(in the rows, 128 means zero)
Each path below is one point turned by a fixed rotation once a step. After each direction that follows a path, write how fast that rotation turns it, in degrees a step (0 if it stays still).
Each turn is a multiple of 5 degrees from 10 to 175, or 0.
Path 1:
[130 140 114 132 120 128 140 135 121 130 131 135 119 119]
[134 130 131 125 113 122 144 130 127 135 126 139 133 117]
[134 130 120 131 126 117 146 137 123 119 129 133 123 121]
[126 133 121 135 117 131 145 135 127 140 129 132 127 118]
[136 123 131 131 121 117 149 131 130 126 126 132 134 120]
[130 128 116 139 127 127 146 140 128 127 133 128 123 121]
[131 127 130 135 116 131 145 131 135 139 129 128 136 118]
[141 122 124 136 129 121 147 134 133 120 133 126 133 125]
[133 133 118 138 124 138 142 137 135 134 136 124 128 121]
[143 128 133 130 120 129 144 125 139 130 130 125 141 123]
[143 130 117 134 133 132 141 137 135 121 137 124 127 129]
[135 139 127 129 120 142 139 131 137 136 134 123 134 122]
[150 132 129 125 128 128 143 125 134 122 132 128 135 131]
[140 140 119 126 129 141 138 140 132 128 136 127 124 129]
[140 141 132 120 119 135 143 124 134 132 127 127 135 126]
Speeds:
[125 129 136 123 124 128 128 129 132 128 126 126 133 124]
140
[128 125 132 128 131 135 128 125 120 124 129 129 129 124]
0
Path 2:
[123 122 141 129 137 129 129 129 130 118 111 125 122 140]
[114 135 136 130 124 121 130 118 119 124 131 114 137 126]
[134 139 126 137 125 119 129 122 133 125 113 122 116 134]
[128 122 142 126 140 119 123 122 139 119 130 117 133 132]
[139 131 126 133 119 119 137 116 119 126 122 116 137 123]
[134 129 124 126 128 127 133 120 148 116 126 122 117 130]
[133 125 127 124 143 128 129 125 127 118 122 119 144 118]
[127 120 121 130 118 128 148 120 127 116 121 126 128 130]
[121 137 127 121 141 137 133 123 136 117 125 119 118 119]
[121 125 124 130 131 130 128 129 121 116 109 124 142 133]
[113 129 133 134 129 121 144 121 125 120 129 124 118 129]
[128 141 138 128 132 134 120 125 127 124 111 114 123 128]
[118 126 129 136 126 112 126 122 132 118 126 121 138 141]
[137 135 139 133 134 114 138 119 124 128 123 121 118 121]
[137 126 135 126 122 133 121 121 140 119 123 111 133 134]
Speeds:
[136 128 131 130 126 121 124 125 131 131 131 125 129 129]
35
[127 127 122 137 125 129 128 130 125 128 131 123 133 129]
135
Path 3:
[108 131 135 132 119 123 135 118 127 134 131 133 131 126]
[112 133 137 134 126 126 129 113 129 133 122 136 132 122]
[114 126 132 132 130 129 129 107 126 137 127 126 134 123]
[108 126 128 136 131 127 137 114 130 133 133 127 131 129]
[112 134 130 142 136 132 129 117 130 132 131 136 132 127]
[119 132 127 138 134 136 125 112 124 137 134 131 137 126]
[114 130 124 137 125 132 131 119 123 138 142 129 136 130]
[114 139 130 139 123 130 129 124 125 135 137 139 134 128]
[119 138 133 132 121 132 123 116 122 139 131 136 137 122]
[114 131 131 128 115 127 130 115 122 140 135 129 135 125]
[109 134 135 132 118 123 134 120 127 134 130 135 131 126]
[113 133 137 132 125 128 127 112 128 135 122 135 133 121]
[113 124 131 130 128 128 131 108 126 137 127 126 134 123]
[107 128 130 137 130 126 137 115 130 132 131 129 131 129]
[113 135 132 141 136 131 129 115 130 131 129 136 133 124]
Speeds:
[125 123 130 128 134 126 131 123 132 126 122 125 126 128]
35
[133 125 127 124 129 131 123 122 125 132 127 124 131 125]
110
Path 4:
[133 130 121 118 130 133 129 117 119 135 139 134 141 133]
[133 120 130 131 127 135 138 120 131 141 136 141 137 128]
[130 132 122 136 127 127 131 128 123 139 136 133 148 120]
[132 121 131 126 129 121 127 134 120 140 137 137 142 136]
[117 120 131 130 131 126 128 129 129 136 131 147 140 123]
[127 130 122 120 126 125 121 132 119 139 130 140 138 115]
[124 128 132 119 121 125 129 130 122 137 142 146 127 128]
[112 124 119 130 124 136 127 128 122 137 138 139 130 123]
[127 124 125 126 121 130 128 136 119 149 135 128 125 120]
[113 128 136 132 126 120 135 135 121 141 141 129 125 127]
[111 119 124 123 133 127 126 132 116 140 129 124 130 125]
[122 122 137 116 130 124 131 129 122 143 127 129 120 117]
[113 134 131 120 131 123 134 120 117 130 137 128 124 117]
[124 121 124 116 133 135 131 119 112 138 134 125 121 126]
[126 124 134 132 131 132 141 116 123 140 134 127 119 116]
Speeds:
[130 131 124 128 122 135 130 124 128 127 133 130 124 128]
55
[134 124 135 125 126 127 130 129 130 132 128 131 123 132]
140
[128 134 130 126 127 122 129 129 124 125 134 127 128 133]
115
Path 5:
[120 124 123 119 115 142 128 142 124 133 123 119 131 128]
[113 140 131 131 116 129 124 137 132 122 130 121 135 119]
[125 129 139 138 122 132 136 126 132 136 127 109 130 119]
[129 134 147 132 118 138 125 123 128 138 123 135 132 121]
[134 123 130 129 116 123 130 129 120 143 129 131 144 120]
[134 130 135 127 121 135 120 133 121 129 133 122 147 139]
[133 143 126 123 112 126 138 126 131 130 135 122 135 137]
[126 129 132 117 116 141 131 137 129 141 133 119 121 133]
[115 136 139 118 118 123 128 140 129 131 134 129 128 119]
[122 124 143 127 128 126 139 136 123 130 125 111 135 121]
[125 137 145 128 120 138 134 126 124 125 114 130 136 127]
[127 126 121 130 111 135 135 128 123 138 116 127 139 120]
[124 130 128 134 116 141 113 135 126 130 132 122 142 128]
[129 140 129 136 114 123 129 124 135 132 139 116 138 125]
[134 130 144 128 121 138 130 126 131 144 136 119 125 132]
Speeds:
[126 127 127 137 127 132 125 125 129 127 123 128 130 122]
40
[125 124 126 128 129 124 122 134 125 127 132 128 133 124]
95
Path 6:
[115 126 130 128 120 125 149 126 129 128 130 132 118 119]
[117 119 139 117 123 133 135 133 125 116 126 140 122 133]
[125 123 138 126 137 125 145 143 122 128 122 129 125 122]
[123 116 121 131 117 125 138 141 124 122 125 130 114 126]
[124 125 138 126 122 113 140 133 129 121 130 144 125 130]
[118 136 138 124 125 132 138 140 129 121 124 134 115 117]
[108 116 127 121 131 123 135 137 131 125 123 133 121 130]
[130 127 133 124 125 125 142 146 127 126 121 137 122 139]
[122 128 128 136 126 117 131 146 128 118 125 136 120 116]
[114 132 125 125 120 120 143 131 138 130 127 139 118 130]
[117 132 136 121 129 131 128 142 131 117 121 144 123 133]
[117 130 125 130 140 123 140 145 130 132 118 131 125 123]
[122 124 115 132 118 125 133 143 130 123 120 138 119 136]
[124 137 133 134 129 115 136 137 132 121 125 146 130 129]
[113 141 124 131 127 135 136 137 134 125 122 136 118 119]
Speeds:
[125 123 123 125 123 127 129 123 130 130 129 130 127 136]
125
[125 134 131 129 123 126 128 122 131 126 132 131 126 124]
80
[132 126 131 129 128 128 121 123 128 136 124 130 125 126]
0
Path 7:
[129 147 123 133 129 120 125 120 128 132 127 132 117 141]
[127 132 142 132 123 123 138 118 116 123 125 134 115 135]
[131 142 124 125 121 121 128 127 110 130 121 118 122 134]
[143 137 134 129 118 141 131 120 116 131 133 130 120 130]
[135 148 128 130 124 127 117 122 130 134 118 129 116 130]
[132 129 147 131 120 125 132 113 125 133 120 129 118 128]
[128 139 130 127 120 117 125 129 116 141 120 118 122 124]
[140 133 137 131 123 130 132 120 120 145 141 128 125 128]
[133 146 126 136 131 118 122 127 128 141 128 135 117 130]
[129 129 139 134 127 117 138 113 124 134 127 134 120 137]
[123 140 125 131 122 114 132 130 110 133 125 125 120 132]
[138 137 132 129 123 133 136 119 115 131 140 125 124 139]
[136 149 126 132 129 129 123 129 123 127 124 135 113 132]
[136 131 137 129 122 127 132 110 125 127 118 130 117 139]
[126 139 132 127 115 125 127 128 113 132 116 123 116 123]
Speeds:
[125 127 127 132 132 121 131 129 129 134 134 131 130 129]
35
[123 130 127 124 133 131 126 122 123 130 127 132 132 126]
0
Path 8:
[124 129 124 118 132 129 114 144 115 129 136 124 127 131]
[127 135 120 111 129 128 110 131 125 134 127 121 133 132]
[122 128 125 118 130 120 117 130 121 135 125 126 136 147]
[125 131 131 122 137 126 114 137 120 133 124 134 123 144]
[128 138 134 110 128 135 119 134 127 138 127 132 123 138]
[124 135 134 114 134 127 127 133 127 136 141 125 131 144]
[125 137 128 123 147 136 120 130 124 130 133 121 129 140]
[123 136 127 118 132 144 126 132 115 136 123 122 132 138]
[121 128 128 118 128 132 126 143 112 133 135 123 131 136]
[126 133 121 116 134 131 111 140 120 129 135 121 129 129]
[125 133 120 113 128 127 115 128 123 135 124 122 138 138]
[122 126 127 122 132 121 117 135 117 134 124 129 132 146]
[126 133 132 118 133 130 111 138 123 135 124 134 120 138]
[127 137 134 109 127 130 122 132 130 138 133 129 128 141]
[124 134 132 120 142 126 124 132 127 132 139 124 131 146]
Speeds:
[130 130 126 123 129 124 126 126 135 127 136 125 131 125]
85
[126 122 132 127 127 130 128 121 128 121 128 131 130 124]
0
[127 131 130 129 132 136 135 128 127 127 132 124 129 127]
40
Path 9:
[125 117 131 121 111 121 136 125 125 130 116 124 127 137]
[120 139 130 134 128 138 126 117 127 141 124 118 133 134]
[126 124 116 126 123 120 121 130 120 140 139 125 137 121]
[127 120 128 136 131 132 144 140 122 134 123 131 137 131]
[119 127 117 136 121 127 137 113 136 123 131 132 132 137]
[127 128 132 121 112 123 134 122 124 145 124 132 119 128]
[127 125 136 137 126 133 128 123 132 138 123 113 142 121]
[125 121 111 123 125 130 126 124 110 129 126 126 138 129]
[128 128 126 133 129 128 142 136 126 139 136 125 128 146]
[114 135 126 135 115 122 130 125 138 130 128 137 140 127]
[122 119 125 130 123 131 139 121 120 139 125 129 117 114]
[135 115 130 132 128 121 130 118 132 135 120 118 139 135]
[133 140 118 124 121 139 128 122 117 135 127 130 140 134]
[122 124 125 129 117 127 136 139 128 135 143 116 129 128]
[107 124 130 134 123 123 131 132 126 129 114 133 137 131]
Speeds:
[127 125 126 127 132 127 129 123 126 125 124 127 125 137]
100
[128 126 121 124 126 128 128 125 124 129 134 128 121 125]
135
[129 132 130 127 130 134 132 131 121 131 124 132 124 128]
155
[131 130 130 123 125 132 124 127 125 127 127 119 130 129]
65
Path 10:
[127 124 126 116 123 132 130 147 129 136 122 125 118 121]
[121 117 129 123 129 125 136 136 136 121 125 129 116 114]
[121 127 127 114 131 134 132 144 123 128 120 122 120 124]
[126 118 129 123 120 124 135 141 136 131 126 127 119 113]
[116 124 131 120 139 133 135 139 126 123 123 126 115 120]
[124 123 125 120 119 127 134 143 129 133 120 119 122 119]
[122 119 135 123 137 126 134 138 132 129 130 129 116 115]
[117 125 123 125 126 134 132 141 125 130 116 118 117 121]
[122 118 132 119 128 119 138 139 131 132 128 123 125 113]
[119 124 128 127 136 135 128 141 127 134 122 124 112 119]
[116 121 124 124 123 121 137 137 128 129 121 118 125 115]
[121 122 133 121 139 129 131 141 126 138 129 126 119 117]
[116 122 120 132 125 127 130 136 130 130 117 120 118 115]
[118 122 131 117 138 121 136 138 125 134 127 122 127 117]
[122 122 124 131 130 131 124 141 130 141 122 124 116 116]
Speeds:
[129 127 123 133 118 126 128 128 132 129 125 126 129 126]
155
[131 130 131 133 126 127 123 124 127 125 132 127 132 136]
0
[124 128 125 133 133 125 125 125 126 135 128 125 131 125]
10
[126 130 126 122 125 126 131 129 123 128 126 123 135 131]
135
Path 11:
[125 127 138 127 141 131 140 129 129 121 116 135 120 137]
[128 119 112 132 132 133 135 132 115 129 123 124 117 131]
[127 123 131 111 140 134 127 142 128 125 127 123 128 137]
[144 118 127 130 136 124 131 131 128 137 113 126 122 130]
[117 126 124 111 133 126 133 122 119 132 117 131 125 135]
[130 134 131 135 144 130 128 135 114 136 124 119 125 137]
[138 125 118 114 124 137 132 129 121 135 123 120 135 135]
[134 132 138 117 140 125 135 126 130 143 130 126 120 133]
[137 132 126 125 127 135 125 119 110 134 118 135 123 130]
[124 136 136 123 130 140 145 127 123 130 129 123 127 141]
[144 127 120 128 132 139 132 129 121 136 138 125 118 126]
[134 129 139 108 126 140 132 130 129 125 123 132 121 130]
[135 123 132 139 134 133 142 124 123 132 123 136 114 131]
[121 128 118 117 128 141 133 131 118 118 127 127 117 131]
[137 120 137 129 140 137 133 144 129 127 129 124 121 134]
Speeds:
[128 130 127 126 130 123 125 126 125 135 125 124 134 131]
25
[129 131 133 126 130 130 118 132 123 126 128 130 127 126]
125
[127 127 131 130 127 124 127 124 127 123 131 124 133 120]
0
[127 131 134 132 128 125 130 132 131 131 126 122 122 127]
160
Path 12:
[125 122 134 123 116 124 129 126 116 131 127 133 125 112]
[131 121 130 126 113 128 131 127 119 125 119 118 138 122]
[123 115 139 131 126 137 136 126 115 126 129 123 135 130]
[126 139 141 126 126 141 136 123 114 125 125 127 129 127]
[137 130 139 118 123 136 133 133 124 120 128 141 138 128]
[127 131 135 138 116 132 132 129 131 117 132 138 139 126]
[138 134 134 141 124 120 131 123 118 122 136 133 134 134]
[130 130 134 125 112 123 125 126 120 122 137 134 119 138]
[125 129 129 121 121 121 116 120 122 112 133 129 133 128]
[122 121 141 128 125 116 122 122 123 127 137 132 133 117]
[128 131 140 126 113 120 123 125 121 136 127 117 133 122]
[127 117 138 122 122 130 122 132 117 131 131 119 139 137]
[116 131 140 129 127 143 120 127 117 129 131 125 135 128]
[135 137 136 124 129 134 123 132 114 133 128 137 137 120]
[131 126 129 132 111 136 126 139 124 129 129 139 135 123]
Speeds:
[135 123 127 125 135 124 128 130 124 128 129 130 132 130]
155
[134 131 128 121 122 127 129 131 128 132 126 129 123 129]
110
Path 13:
[144 130 129 125 124 129 122 126 112 130 125 131 116 116]
[120 130 124 129 122 118 118 117 130 130 123 141 143 123]
[133 125 127 129 118 131 119 143 116 130 143 133 129 127]
[122 147 130 130 130 128 127 118 119 127 129 130 130 111]
[138 123 109 125 130 125 126 133 123 127 130 141 141 128]
[127 134 139 133 132 118 111 132 121 117 139 127 126 123]
[129 128 123 131 133 128 129 130 111 137 114 140 128 119]
[137 131 124 125 113 119 115 125 127 115 125 132 138 126]
[124 125 131 132 129 127 116 129 121 141 140 141 121 120]
[123 139 126 126 120 132 128 128 113 126 123 127 147 122]
[137 134 116 130 126 123 126 130 129 121 140 142 122 118]
[126 130 131 125 143 123 113 123 115 132 131 125 139 124]
[125 132 126 136 125 121 131 144 116 119 121 142 130 125]
[144 130 125 127 125 124 114 118 118 127 127 124 122 117]
[118 125 131 130 127 124 117 126 126 134 126 148 139 126]
Speeds:
[133 130 132 124 123 127 130 133 128 122 132 131 126 131]
140
[128 123 132 129 120 127 124 126 127 131 122 130 125 129]
55
Path 14:
[133 124 130 144 129 135 124 138 134 133 128 112 125 125]
[141 131 115 130 130 128 124 123 122 123 121 126 114 123]
[128 127 129 137 120 117 131 120 117 112 123 125 135 130]
[126 112 136 141 126 124 133 139 130 125 125 126 120 132]
[142 130 124 132 137 127 136 138 118 133 135 122 121 123]
[122 139 118 141 128 122 129 124 123 126 123 119 131 117]
[134 123 134 143 121 130 125 125 135 115 118 133 121 122]
[141 120 132 132 129 136 131 132 117 119 130 117 124 137]
[123 130 119 132 129 112 131 134 119 132 121 116 120 133]
[134 125 128 141 126 111 129 130 128 125 131 136 129 113]
[129 121 129 145 132 143 136 127 124 123 131 123 130 121]
[134 139 127 137 130 132 131 134 125 126 113 122 116 134]
[139 131 128 133 120 113 118 130 125 118 129 118 128 127]
[124 108 123 137 126 124 133 121 124 123 129 122 122 124]
[134 128 130 138 136 126 144 133 118 128 120 137 125 129]
Speeds:
[129 130 130 132 128 123 127 128 131 133 120 128 134 131]
120
[124 127 128 130 128 130 126 127 124 127 132 121 136 129]
140
Path 15:
[138 128 118 125 111 128 120 115 129 129 121 126 126 133]
[124 141 128 135 139 140 131 116 126 133 118 133 129 132]
[130 128 111 119 126 129 133 125 126 126 126 132 110 135]
[125 132 114 139 131 127 122 120 137 133 120 136 132 118]
[128 124 125 113 131 131 123 120 121 133 123 145 126 136]
[139 131 119 130 122 140 122 120 127 126 115 124 123 116]
[126 138 120 131 126 128 134 116 119 138 124 134 133 141]
[123 133 123 123 130 135 124 117 137 119 121 129 110 130]
[132 129 113 135 136 124 132 130 126 142 119 139 124 125]
[122 124 116 118 122 134 121 116 128 121 129 140 133 126]
[136 133 130 127 127 129 118 119 126 140 109 129 123 124]
[134 133 116 129 128 143 137 118 121 124 127 134 129 138]
[115 137 117 128 122 124 124 118 130 134 119 123 116 126]
[136 130 121 133 137 128 129 121 138 129 124 148 125 133]
[121 121 113 118 131 138 121 126 120 131 122 130 123 121]
Speeds:
[124 124 128 132 124 132 123 130 132 130 124 122 125 126]
155
[130 122 128 124 127 128 122 130 127 129 127 133 133 122]
70
[128 123 129 125 128 129 136 123 132 133 129 126 129 125]
0
Path 16:
[128 131 132 128 121 141 122 129 125 124 142 113 116 132]
[120 121 131 131 130 117 125 122 124 119 146 116 125 131]
[124 127 131 126 125 144 123 127 130 122 142 113 120 134]
[124 126 133 132 126 117 125 125 118 122 146 115 123 128]
[122 123 129 128 129 142 124 123 135 119 141 114 122 135]
[126 127 136 129 122 123 124 129 116 124 146 115 121 128]
[120 123 127 132 132 133 125 121 135 118 142 114 122 137]
[127 126 137 124 120 130 121 130 115 124 144 114 124 127]
[122 126 125 136 131 126 128 119 133 120 144 116 119 137]
[124 123 136 121 123 135 118 131 121 120 142 112 125 128]
[124 128 128 138 127 124 131 120 126 123 148 117 117 136]
[122 122 134 123 126 135 116 129 128 117 139 111 126 129]
[125 127 130 134 125 128 132 123 119 127 150 118 117 134]
[121 124 132 127 130 129 115 127 133 115 138 110 124 131]
[125 124 132 129 122 133 132 124 118 127 150 119 121 133]
Speeds:
[127 124 132 124 128 121 126 130 122 127 129 129 133 124]
170
[130 129 129 125 124 128 122 121 129 126 133 134 127 130]
0
Path 17:
[125 123 126 119 130 133 120 141 127 124 120 110 129 129]
[115 130 126 130 137 134 134 129 133 138 129 118 144 132]
[132 124 119 132 130 138 115 134 138 132 131 121 135 116]
[130 117 122 125 134 128 125 135 121 135 122 111 132 137]
[116 134 133 127 133 143 130 138 135 129 127 116 135 127]
[127 127 112 128 135 130 120 130 134 142 131 125 141 124]
[131 114 128 128 130 134 120 134 127 124 119 110 134 126]
[121 133 129 132 136 135 134 138 129 142 130 114 132 134]
[126 129 118 120 134 141 118 134 141 129 129 125 136 122]
[125 117 119 132 130 125 123 130 121 133 123 114 143 128]
[127 126 138 134 134 141 127 139 137 133 129 114 131 130]
[125 133 110 120 135 132 125 134 132 140 131 120 130 127]
[123 117 123 127 131 138 122 134 126 120 120 119 145 128]
[125 128 133 138 133 128 125 136 130 143 132 113 136 127]
[131 126 119 120 137 141 124 132 142 133 126 118 126 126]
Speeds:
[125 129 124 133 126 130 122 126 131 126 129 125 127 136]
0
[132 123 124 130 126 128 124 132 120 125 126 131 130 128]
115
[130 131 126 125 129 132 132 134 125 128 128 127 120 132]
100
[132 130 127 125 129 125 120 131 133 133 131 132 125 127]
125
